Each row is where one point has got to under a steady rotation. How many steps took it there?
The counts run from 0 to 359.
46; -271; -53; 146; -44; -95; 89; -11; -28; 181; 226; 151; 117; 105; -24; -64; -286; 59; -15; 94; 85; -68; -3; -26; 217; -41; 29; -186; -2; -215; 47; -20; -183; -16; -22; 57; -19; 61; 51; -206; 175; 211; -49; -23; 105  267
-23; -357; 15; 85; -79; -56; -71; 187; -81; 105; 59; 216; -19; 3; -72; 106; 7; 11; 82; 1; -338; 28; -35; -78; 307; -165; 16; -38; 57; -44; 19; -48; -112; -130; 157; 118; -46; -6; 77; -263; 121; 4; -47; -16; -54  297
247; -178; 87; 196; 54; 75; 26; 178; -89; 182; 18; 41; -90; -147; 51; -125; 56; -162; 0; 157; -224; -180; 50; 112; 25; 11; 141; -30; -118; 107; -139; 199; -49; -105; 52; 92; -18; 224; 193; 2; 36; -112; 116; 51; 15  319
-33; -110; 38; -24; -38; -357; 39; -176; 107; -184; 58; -245; 83; 128; -3; -72; -23; -79; 21; -43; 154; -74; 6; -120; 34; -21; -64; -132; 76; -1; 159; 108; -31; -164; -113; -35; 136; -201; -150; 117; 58; 256; -70; -24; 51  230
-166; 130; -43; -141; -130; 210; 43; -120; -119; -184; -227; -168; -92; -45; -18; -26; -134; -24; -75; -92; -74; 27; 97; -32; 153; 19; 9; -41; 128; 233; 127; 139; -77; -286; 105; -36; -141; 69; 15; 82; -148; -177; 10; 61; -75  63
-124; -156; 29; -15; -99; 5; 127; -92; 20; 1; 336; -188; 95; 271; 138; -73; -238; 36; -74; 38; 146; -79; 191; 143; 28; -109; -22; -93; 53; -121; 198; 19; 15; -27; -73; 147; -3; 66; 4; -192; 0; 192; 1; -64; 64  271
-65; -81; 216; 24; -20; -71; 36; 151; 49; -59; -31; -223; -51; -52; 178; 5; 184; -191; 82; 33; -182; -150; 187; 181; -34; -107; 89; -20; -103; 201; 122; 156; 109; -263; -33; 158; 101; -4; 97; 18; -99; -147; 107; 17; -33  324
44; 14; 125; -109; -73; 186; -29; 127; 7; -85; -10; -194; -196; -37; 88; -25; 227; -56; 1; -38; -179; -196; 59; 63; -163; -182; 68; 151; -88; 186; 206; 216; -2; -136; -46; 82; -55; 71; 144; -76; -134; -219; 51; 123; 10  42
-153; -150; 43; -96; -191; 160; -28; 142; -113; 52; -50; 138; -13; 54; -13; 65; -19; 93; 50; -40; -208; 0; -30; 12; 258; -54; 143; -76; 30; -231; 263; 31; -12; -316; 32; 7; -86; 59; 84; -300; -51; -107; 7; 20; 5  24
-289; 119; -34; -153; -70; -21; 101; -107; 63; -101; -30; -14; 37; 59; -80; -28; 7; 226; -13; -26; 245; -24; -112; -72; -16; -44; 42; -90; -83; -216; 344; 14; -23; -46; -185; -130; 16; -225; -50; -96; -84; 62; -61; 62; 174  126
7; 18; 20; 126; 43; 68; 9; 212; 93; 121; -281; 115; 156; -235; 24; 74; 116; -134; 267; 96; -18; -65; -53; 137; 201; 119; 85; -242; -95; -178; -8; 150; -30; -144; -71; 6; 25; 3; -43; 211; -32; -118; 105; -45; -2  359
-226; -23; -102; -32; 15; -45; 172; -169; -212; 16; 146; 35; -162; 77; -168; -149; -220; 207; -304; 88; 51; 103; -15; -76; -20; -33; 95; -11; 35; 200; -4; -108; -112; -1; 82; -84; -132; -80; 108; -189; -84; 59; 18; 107; 122  165
-236; -140; 137; 5; 31; -325; 18; -7; -51; -218; -59; -160; -134; -5; 6; -80; 254; -42; -75; -33; -151; 16; -74; 26; -55; -25; 35; 63; -23; 279; -19; -49; 233; -55; -22; -31; 206; -274; -76; 2; -117; 17; 17; 19; -30  189
85; -126; -26; 103; -140; 49; -91; -52; -143; -111; -217; 8; 48; -147; 83; 79; -107; -114; 93; -124; -250; -107; 2; 81; 385; 157; -18; -87; 145; 88; -11; 99; -47; -157; 85; 34; 46; 218; -83; 42; 7; -79; -75; -82; -205  338
59; -192; 56; -11; 90; 55; -17; 15; 43; -106; -62; -207; -37; 116; -102; -140; 91; -183; -31; 80; -28; 152; -125; -68; -81; 99; -33; -27; 195; -41; -207; 184; 205; -128; 84; -202; -69; -118; -203; 230; -158; 145; 117; -22; -45  211
-159; -156; -106; 19; -19; -66; 40; -40; -226; 69; 32; 274; -128; -18; -245; -84; -78; 231; -160; 35; -93; 112; -238; -153; 126; 38; 116; -3; 18; -9; -70; -150; -100; 17; 124; -161; -80; -113; 30; -247; 3; 66; -29; 74; 67  162
44; -128; 86; 32; -125; 304; -29; 99; -190; 48; -13; 24; -82; -20; 115; -24; 45; 21; -37; -19; -201; -184; -43; 238; 61; 142; 156; 54; -44; -138; 62; 132; 165; -56; -25; 18; -25; 291; 64; -216; -190; -152; 63; -29; -77  35
-431; -90; 7; -133; -24; -42; 30; 58; -51; -126; -30; 53; -66; 78; -117; 13; 123; 202; -82; -28; -74; 188; -126; -83; 13; -144; 32; 54; -6; 21; 139; -160; 155; 9; 51; -92; -11; -332; -41; -242; -112; -21; 11; 62; 52  158
-276; -21; -55; -18; -19; 24; 110; 171; 3; 127; 104; 103; 6; -47; 38; 160; -115; 103; 78; 86; -89; -2; 198; 161; 110; -265; 36; -76; -116; 78; 177; -106; -237; -101; 27; 230; -154; -30; 182; -168; -23; -134; 61; 58; 67  19
-352; -134; 6; -117; -52; -25; 9; 56; -99; -78; -65; 136; -78; 75; -160; -15; 128; 184; -88; -21; -118; 181; -196; -104; 91; -80; 55; 28; 33; -64; 109; -115; 150; -21; 63; -135; -9; -315; -50; -256; -101; -9; -4; 41; 58  159
87; -99; -99; 139; -107; 47; -79; -58; -178; -50; -155; 36; 25; -178; 68; 88; -170; -104; 101; -89; -209; -104; 12; 121; 367; 144; -25; -86; 132; 136; -74; 74; -134; -112; 88; 32; -17; 253; -64; 86; -8; -68; -52; -73; -221  339
-135; -68; -8; -6; -124; 34; -119; 58; -148; -86; -287; 123; -80; -214; -38; 178; 120; 39; 112; -105; -323; -6; -137; 41; 315; 39; 66; -25; 34; 77; 97; 11; -66; -211; 63; -50; -16; -4; -34; -39; -114; -200; -49; 14; -131  56
-247; 138; -128; 56; 81; -76; 143; -17; 37; 112; -30; 230; 65; -177; -95; 52; -65; 222; 78; 110; 228; -19; -133; 60; 11; -2; 46; -155; -212; -86; 68; -123; -204; 130; -171; -73; -40; -168; 7; 19; -35; 29; 23; 65; 185  122
-50; 214; -163; -36; -18; -167; 35; -234; -5; -123; -114; -61; -73; -216; -34; 122; -51; 98; 79; -69; 127; -193; -102; -9; 57; 11; -29; -62; -71; 139; 208; 26; -353; -50; -179; -53; -22; -87; -87; 225; -33; -20; -109; 75; 30  92
-105; 149; -130; -87; -74; 67; 44; -148; -145; -96; -148; -68; -172; -138; -58; 53; -165; 16; -65; -14; -120; -20; 78; -28; 136; -55; 33; -21; 90; 319; 80; 79; -317; -237; 103; 2; -198; 66; 79; 90; -101; -155; -30; 113; -61  61
-159; -149; 45; -25; -48; 87; 66; -54; -253; -41; 30; 11; -91; 135; -73; -216; -13; 121; -237; 15; -73; 88; -163; 92; 20; 226; 143; 41; 75; -48; -103; -12; 309; 22; 56; -188; 15; 21; -46; -236; -230; 45; 75; -18; -18  170
22; 176; -286; 84; -1; 173; 50; -221; -67; -97; -118; 66; 14; -186; 8; 31; -192; 89; 37; -22; 178; -146; -97; 83; 89; 120; -134; -1; 34; 98; -47; 18; -201; 288; -84; -67; -112; 100; -136; 188; -54; -6; -77; -2; -65  101
5; -68; -55; -22; -125; 284; 29; -8; 110; -104; 194; -198; 40; 156; 223; 49; -106; 12; 80; -56; 89; -166; 180; 209; -11; -210; -161; 92; 54; -38; 216; 70; 7; 157; -93; 224; -66; 158; 13; -123; -45; -1; -37; -32; -39  0
13; -141; 170; -57; 14; -9; 31; 16; -72; -122; 23; -179; -188; 88; -80; -261; 250; -30; -203; 33; -74; -18; -157; -93; -258; 10; 110; 133; -15; 83; -32; 146; 271; -13; -3; -159; 54; -110; -2; -100; -164; 16; 86; 96; 78  179
-128; -67; 26; -21; -39; 204; 25; 109; 78; -165; -87; 29; -54; 40; -36; -186; 234; 91; -72; -49; 36; 19; -139; -153; -100; -176; -93; 188; -49; 59; 77; 28; 284; 320; 8; -68; 48; -210; -2; -243; -10; -58; -14; 83; 99  148
-24; 68; -177; 70; -70; 56; 128; -228; -121; 30; 112; 157; -26; -59; -73; -132; -199; 257; -137; 9; 238; -163; -158; -4; 29; 116; 23; -14; -101; -84; 91; -63; -173; 247; -157; -104; -11; 56; 19; -189; 33; 93; -111; 61; 159  132
-114; -147; 83; 10; -102; 298; 13; 299; 142; -22; -148; 98; 112; 8; 50; 1; 111; -30; 133; -3; -127; 1; 70; -36; 181; -249; -53; 10; -29; -88; 156; 97; 149; 12; 101; 156; 5; -63; 113; -273; 92; -174; 11; 40; 37  13
-50; -232; -56; 105; -27; -46; -8; -163; -173; -171; -117; -30; -21; 26; -73; -121; -87; -54; -87; -37; -91; 143; -139; -21; 207; 219; -28; -46; 264; 124; -253; 16; 179; -29; 160; -175; 48; -13; -186; 63; -59; 150; -22; -87; -163  202
